In the data rows, the value 50 means zero.
Here are some points, each followed by its number:
np.array([43, 43, 32, 36, 34, 34, 42, 44, 59, 60, 72, 66, 74, 65, 70, 52, 51]) 0
np.array([43, 44, 38, 42, 42, 45, 54, 62, 88, 81, 52, 49, 44, 44, 31, 43, 44]) 1
np.array([42, 42, 33, 35, 36, 36, 41, 44, 56, 58, 71, 66, 74, 66, 74, 53, 51]) 2
np.array([41, 42, 35, 38, 39, 39, 48, 56, 88, 83, 60, 54, 51, 51, 38, 45, 44]) 3
np.array([43, 42, 33, 36, 34, 37, 44, 48, 77, 75, 67, 61, 64, 61, 52, 48, 47]) 4
np.array([69, 69, 84, 76, 77, 75, 57, 49, 28, 31, 35, 39, 33, 38, 26, 44, 43]) 5
np.array([69, 69, 84, 77, 77, 75, 57, 49, 29, 31, 35, 39, 33, 38, 26, 44, 43]) 6
np.array([49, 54, 67, 67, 68, 71, 67, 64, 49, 47, 36, 40, 34, 38, 26, 43, 44]) 7
np.array([41, 41, 32, 35, 35, 35, 40, 43, 54, 57, 71, 65, 73, 67, 76, 54, 53]) 8
np.array([41, 41, 29, 38, 34, 33, 40, 41, 50, 51, 67, 63, 74, 65, 80, 57, 55]) 9
np.array([41, 42, 32, 35, 35, 35, 39, 42, 49, 51, 70, 65, 74, 67, 80, 57, 54]) 10
np.array([75, 68, 66, 59, 56, 55, 46, 48, 25, 34, 32, 39, 36, 37, 28, 42, 38]) 11
np.array([41, 41, 32, 34, 34, 34, 39, 41, 29, 33, 46, 51, 57, 55, 86, 67, 73]) 12
np.array([42, 45, 51, 50, 53, 54, 61, 64, 74, 69, 45, 44, 38, 42, 30, 45, 41]) 13
np.array([41, 41, 32, 35, 35, 35, 40, 41, 40, 44, 64, 63, 73, 66, 90, 61, 60]) 14
np.array([42, 42, 32, 35, 35, 35, 40, 41, 41, 44, 65, 63, 73, 66, 89, 60, 60]) 15
np.array([46, 45, 57, 57, 58, 60, 64, 65, 64, 60, 43, 41, 33, 40, 25, 45, 41]) 16
np.array([43, 42, 32, 35, 36, 35, 40, 40, 40, 43, 63, 61, 72, 65, 90, 63, 62]) 17
np.array([41, 42, 32, 35, 35, 34, 39, 41, 27, 30, 45, 49, 53, 52, 83, 67, 73]) 18
np.array([58, 62, 80, 76, 76, 78, 65, 57, 37, 37, 34, 40, 33, 39, 27, 44, 43]) 19
np.array([42, 43, 32, 34, 36, 34, 40, 41, 34, 36, 55, 57, 65, 61, 92, 65, 69]) 20
np.array([42, 42, 32, 35, 35, 34, 40, 41, 36, 39, 60, 60, 70, 64, 93, 63, 64]) 21
np.array([56, 60, 78, 74, 75, 77, 67, 59, 40, 39, 35, 39, 34, 38, 26, 43, 43]) 22
np.array([42, 42, 32, 35, 35, 35, 40, 40, 31, 34, 53, 55, 64, 59, 92, 66, 70]) 23
np.array([46, 48, 56, 57, 58, 62, 65, 66, 64, 57, 39, 41, 35, 40, 27, 44, 43]) 24
np.array([57, 60, 79, 75, 76, 78, 66, 58, 39, 38, 35, 39, 34, 38, 26, 43, 43]) 25
np.array([41, 44, 31, 35, 35, 36, 40, 45, 49, 57, 70, 66, 75, 66, 79, 55, 51]) 26
np.array([41, 41, 31, 36, 35, 34, 39, 41, 36, 39, 59, 59, 69, 63, 93, 64, 64]) 27
np.array([46, 48, 55, 58, 57, 62, 65, 67, 65, 58, 38, 41, 35, 40, 27, 43, 43]) 28
np.array([65, 66, 84, 78, 79, 77, 61, 51, 31, 33, 35, 39, 33, 38, 27, 44, 43]) 29
np.array([73, 70, 79, 71, 71, 66, 52, 45, 27, 30, 35, 39, 33, 38, 27, 43, 43]) 30
np.array([69, 66, 82, 76, 77, 74, 59, 52, 29, 32, 34, 37, 33, 39, 26, 42, 42]) 31
np.array([41, 42, 33, 35, 37, 36, 43, 48, 78, 76, 68, 62, 63, 59, 52, 49, 47]) 32
np.array([42, 41, 31, 36, 34, 33, 40, 41, 36, 38, 59, 59, 71, 63, 93, 63, 65]) 33
np.array([75, 71, 71, 65, 64, 60, 47, 41, 27, 27, 35, 40, 33, 38, 28, 43, 45]) 34
np.array([42, 42, 33, 36, 36, 36, 42, 48, 74, 73, 70, 62, 65, 61, 55, 48, 47]) 35
New points follow, each followed by the numbers of its three nearest points above by angle, nearest first.
np.array([43, 43, 40, 44, 43, 47, 56, 63, 86, 76, 48, 47, 41, 45, 30, 43, 43]) : 1 13 3
np.array([42, 43, 38, 41, 42, 44, 52, 61, 88, 80, 52, 49, 44, 46, 32, 44, 43]) : 1 3 13
np.array([44, 45, 48, 50, 51, 54, 61, 66, 76, 68, 43, 43, 37, 41, 28, 44, 43]) : 13 16 28
np.array([42, 42, 33, 36, 36, 36, 42, 46, 73, 73, 72, 64, 67, 61, 57, 49, 47]) : 35 4 32
np.array([42, 43, 41, 44, 45, 46, 56, 63, 84, 77, 48, 46, 41, 43, 30, 44, 44]) : 1 13 3
np.array([43, 44, 46, 48, 49, 52, 60, 66, 78, 70, 44, 44, 38, 41, 28, 44, 43]) : 13 1 16
np.array([42, 42, 34, 37, 38, 38, 46, 54, 88, 82, 62, 55, 54, 52, 40, 45, 44]) : 3 32 1
np.array([42, 40, 33, 36, 35, 35, 40, 47, 73, 70, 71, 63, 68, 63, 59, 49, 45]) : 35 4 32
np.array([40, 38, 31, 41, 35, 33, 44, 49, 68, 74, 73, 66, 69, 65, 56, 51, 45]) : 35 4 32
np.array([42, 45, 34, 33, 35, 36, 40, 47, 69, 68, 70, 65, 70, 63, 61, 51, 49]) : 35 0 4
np.array([43, 43, 37, 38, 38, 42, 50, 60, 87, 85, 58, 53, 50, 47, 38, 45, 40]) : 3 1 32
np.array([73, 71, 79, 71, 71, 67, 53, 45, 27, 30, 34, 40, 34, 38, 26, 44, 43]) : 30 5 6
np.array([41, 42, 34, 38, 38, 39, 47, 54, 88, 82, 61, 55, 53, 52, 39, 45, 44]) : 3 1 32
np.array([42, 43, 40, 43, 43, 45, 54, 62, 87, 78, 50, 47, 42, 44, 31, 44, 43]) : 1 3 13
np.array([51, 53, 69, 68, 69, 72, 68, 63, 48, 46, 36, 40, 35, 38, 27, 43, 43]) : 7 22 25
np.array([73, 71, 78, 70, 70, 66, 52, 45, 26, 30, 35, 39, 33, 38, 27, 44, 43]) : 30 34 5
np.array([73, 70, 80, 70, 70, 66, 51, 44, 28, 30, 36, 39, 34, 40, 28, 43, 44]) : 30 5 6
np.array([42, 43, 40, 43, 44, 46, 55, 62, 86, 78, 49, 47, 42, 44, 31, 44, 43]) : 1 3 13
np.array([42, 43, 31, 34, 34, 36, 41, 45, 65, 66, 71, 64, 72, 65, 67, 50, 49]) : 0 2 8
np.array([49, 51, 64, 63, 65, 69, 68, 65, 54, 50, 37, 40, 35, 39, 27, 43, 43]) : 7 24 28
np.array([42, 42, 35, 39, 38, 39, 49, 57, 89, 82, 58, 52, 51, 49, 36, 45, 44]) : 3 1 32
np.array([43, 44, 45, 48, 48, 51, 60, 65, 79, 71, 44, 44, 39, 42, 28, 43, 43]) : 13 1 16
np.array([42, 42, 32, 35, 35, 35, 40, 44, 61, 63, 72, 65, 71, 65, 68, 52, 50]) : 0 2 8
np.array([41, 44, 38, 42, 41, 43, 50, 61, 87, 83, 50, 48, 44, 45, 31, 44, 44]) : 1 3 13
np.array([42, 43, 42, 45, 44, 47, 56, 63, 84, 77, 47, 47, 41, 43, 29, 43, 43]) : 1 13 3
np.array([44, 46, 49, 50, 48, 53, 62, 67, 75, 70, 45, 42, 36, 40, 26, 43, 41]) : 13 16 28
np.array([43, 41, 37, 41, 40, 45, 54, 58, 92, 83, 50, 52, 48, 45, 29, 45, 43]) : 1 3 13
np.array([42, 44, 43, 44, 42, 45, 52, 60, 86, 81, 57, 43, 41, 43, 30, 46, 39]) : 1 3 13
np.array([43, 42, 34, 36, 35, 35, 42, 44, 69, 68, 69, 64, 69, 65, 62, 50, 49]) : 35 0 4
np.array([43, 44, 44, 47, 48, 51, 59, 65, 80, 72, 44, 44, 39, 42, 29, 43, 43]) : 13 1 16
np.array([41, 41, 33, 35, 35, 36, 42, 46, 70, 69, 70, 64, 68, 63, 59, 49, 49]) : 35 4 32
np.array([43, 42, 36, 38, 33, 36, 47, 56, 86, 86, 67, 55, 51, 53, 38, 46, 41]) : 3 32 1
np.array([51, 54, 68, 67, 69, 73, 68, 63, 48, 45, 36, 39, 33, 39, 26, 44, 43]) : 7 22 25
np.array([43, 42, 34, 37, 37, 39, 46, 52, 88, 82, 61, 55, 54, 53, 39, 45, 45]) : 3 32 4
np.array([49, 51, 66, 67, 67, 70, 68, 64, 50, 48, 37, 41, 35, 40, 26, 44, 43]) : 7 22 25
np.array([74, 70, 71, 64, 64, 59, 48, 43, 26, 29, 34, 39, 33, 38, 26, 43, 43]) : 34 30 11
np.array([41, 45, 40, 44, 44, 46, 54, 63, 84, 79, 48, 47, 41, 43, 29, 43, 44]) : 1 13 3
np.array([73, 71, 79, 71, 71, 67, 52, 45, 27, 30, 34, 39, 33, 38, 26, 44, 43]) : 30 5 6
